Named moves come first, each a turn or a mirror and shown by rows before and after it. Which of them, in which order, take the first row of each pair that follows to the second? Write the first one first, as in the answered first pair.
segam:
[ 27 -13  16   0  31 -35   2  14  11  15  -9] |-> [ 19  16 -14  27  -3 -27  15 -23   6 -28   4]
[ -8  -5  -5 -17 -13 -23 -17  23   1  14  -4] |-> [-11  12 -20  -6 -30 -19 -10   7  -2  -8   3]
[ -4  20  -6  42 -22  -4  31 -45   8  -9  -6] |-> [  7 -20  32   9  25 -13  11   4  15  50 -25]
[ 12  11   8   4 -10 -39  31  -4   4  24 -28] |-> [ 10  17   2   8 -18 -38  34 -13   3  14 -24]
potu:
[ -2 -10  18 -18 -13  -2   5   3  25  18 -11] |-> [ -5  -4  -2 -12 -32 -13   8  -4  22  -3  -5]
[ 16  -1   7 -11   7 -10  23   2   3  15 -25] |-> [  4  16 -21  -7 -18 -11  15 -11  -2 -18 -10]
[-15   9   5 -36 -13   1  -5  23   2  14  -4] |-> [-12   6   1 -34 -16 -12   3  23   3  11  -7]
[  5  -3   5  31  -3 -28  12 -17   8  12 -15] |-> [-10  15  -8  34 -16  -7  -6 -28   2  -8   0]
dilod:
[-14  13  19 -18  11  36  33  -7  -9   7  10] |-> [-26   6  21  -1  -9  17  16   4   5  42 -19]
[ 11  -6   8  31  34   9   6   3   3   8 -10] |-> [ 7 -1 11 23 37 23  3  2 -2  2  2]
[  3   5  17 -28  16  10  26  18   9  28 -14] |-> [  7   4  15 -26  18   6  31  17   9  26 -14]
[-32  22 -14  -4 -26  -8 -12 -13 -20  12  -1] |-> [-12  12 -20   9 -23 -35  16 -17 -15   2  -7]
Pairs:
Between the rows of a pair lie 2 to 3 moves.
[ 35  -8  -3  -5  12  -5  22  -7 -24 -17  14] |-> [ -7   7   3  -2 -12  21 -39   2 -19  22   2]	potu dilod
[  7   0  14 -20   1 -23   1  15 -11  28 -17] |-> [-10  31   7  -5  -7  25  -9 -16 -15   8   0]	segam potu
[ -3   4  -8 -23  -3  28  15 -10  -3  28  26] |-> [ -1   8 -16 -15 -12  22  27 -20  -3  17  24]	potu segam potu
[-16   2   8 -26  19  29 -46   3 -18 -20  11] |-> [ 28 -26  -1   0  31 -33  13  -2  -6 -35 -12]	dilod dilod segam
[ 16 -23   1  25   2 -62 -15  17  23  18 -42] |-> [  6 -21   3  23  -2 -53 -32  20  24  29 -42]	dilod dilod dilod
[  6  -1   9 -11 -17 -15  13  11  18  35 -15] |-> [  5  25 -11  -8 -27   6  26 -15   6 -11  13]	segam dilod
[ 22 -10 -14  -2  -3 -28   4   3 -12 -21   2] |-> [  1 -11  -4  -4 -10 -21 -31  17  -8  14 -10]	dilod segam dilod
[ 20  24  34 -51  20  17   6  46 -19  11  21] |-> [  4  25  19 -58  -7  -4  -4  54 -20  12  17]	potu dilod
[  1   9 -10 -13 -39  17  40  -1  -4  -2  14] |-> [-11   9   2 -12 -39  29  22   4   2  24   3]	dilod potu segam
[-16  -6  13  -2  -2  33  20  -5   8  46 -37] |-> [-26   6   6  -1 -10  51   6 -12   3  33 -27]	potu potu potu
[ 33 -39 -12  -3  37 -55 -29  26   4 -34  10] |-> [ 21 -32   3 -29  47 -26 -46  34  -6 -26  28]	dilod potu
[-10   4  10  21  37  -6 -57  24 -17 -22  10] |-> [-13   5  -2  46  14 -27 -52  16  -7 -21  -9]	segam dilod
[  4  11  -4  -4  -8  -5  35  -6 -15 -22   5] |-> [ -6  19  -3  -9 -13  12  21  -6 -19 -21  15]	segam dilod segam
[ -7  -5 -13  -5 -27 -25 -40  23  20  23  -4] |-> [  1  17 -22  -4 -10  19 -29  -9   4 -34  37]	dilod potu
[  7 -17  18   5  -6 -31  24   4  10  37 -30] |-> [-22  28  -5  22 -31  26   1 -35   1  -4   1]	segam potu
[ -4   2  15 -13  -7  10 -10   9   6  29 -12] |-> [ -7  11   4 -31 -15  13  -8   9  -6   6   9]	potu dilod dilod
[-20   2  27 -31   2  10 -37  39   7  59 -12] |-> [-21  36 -30  34 -61 -16   5 -20  12  -5 -19]	segam dilod
[-10   5  17  23 -20   7  39 -20   1  36  -8] |-> [-10  18   4  12 -24  19  42 -27 -11   3  18]	potu dilod
[-10  11   7  -2  -8  11  10  -1  -2   5  -1] |-> [-10  11   4  -2 -12   9  11  -2  -2   0  -2]	potu potu potu
[-13  -2  -2 -24   6   7 -36  35   0  30  11] |-> [-15  12 -37  23 -37 -20 -14   3  11   6  -6]	segam dilod
[ -2  36 -33 -20 -31  10  26   0  -5 -42  36] |-> [ 12   0 -23 -49 -14 -35  19  47  -1 -15  23]	segam potu
[ -8  11 -11  -1  -9  -3   5   1 -15 -38  16] |-> [-10  12  10  -4  12  32  -7   0 -15 -14  16]	potu segam
[  7  -5  17  51  17   8 -12 -15  15  40 -36] |-> [ 34 -22  27 -11  62  12   7  13 -11   8   8]	potu dilod segam
[ -1 -35   7  30  39  15 -17  -9  -6  25 -22] |-> [  0 -26   8  15  52  36 -15 -14 -19   6   1]	dilod dilod
[ -8 -12 -10   0 -19 -26 -11  11  16  27 -28] |-> [  6   7 -28  -2 -16 -10  23 -19   1 -35   7]	segam dilod
[-33  27  -1   4 -50  -6  14  -8   7  23  -2] |-> [  1  -7  25 -19  -4 -27  33  20   8  42  -9]	dilod segam
[ -2  -3   4   4  -2  10   3   0   5  23 -14] |-> [ -1   2  -4  12 -13   6  13  -7   4  11 -15]	segam potu potu
[  1  16  -7   1  -8 -20  27  -9   5 -16 -12] |-> [-24  24  -1  -4 -18  -5 -10  -1   6  10 -17]	dilod dilod
[-22  33  16 -15  11  56 -41  14  -3  14  31] |-> [ -6  -2  -7  28 -18 -41 -31  32  29  43 -31]	dilod potu segam
[-15  -5  -2 -16 -23  -6 -13  20   3  27  -6] |-> [-19  17  -4  -1 -18  32 -12  -9  -3   3   9]	segam dilod potu
[ 15  -1 -10  40  -4 -20  26 -23  15  -3 -13] |-> [-26  15   3  20 -15  24 -30 -11   9  25  -4]	dilod dilod
[-12 -19   5  21 -10  -7  -8  17  38   2 -12] |-> [ 10 -27  11   3  18  -3  17  15  27 -22   6]	dilod segam
[-15   0  25 -38  -3  22  -9  17 -24  -2  30] |-> [ -1 -11  39 -34  11  13  13  19 -17  18  14]	segam potu
[  0 -16  13 -22  39  -2  27  22 -17   7  20] |-> [ -1 -15  -8 -21  19 -27  34  19 -19 -15  25]	potu segam
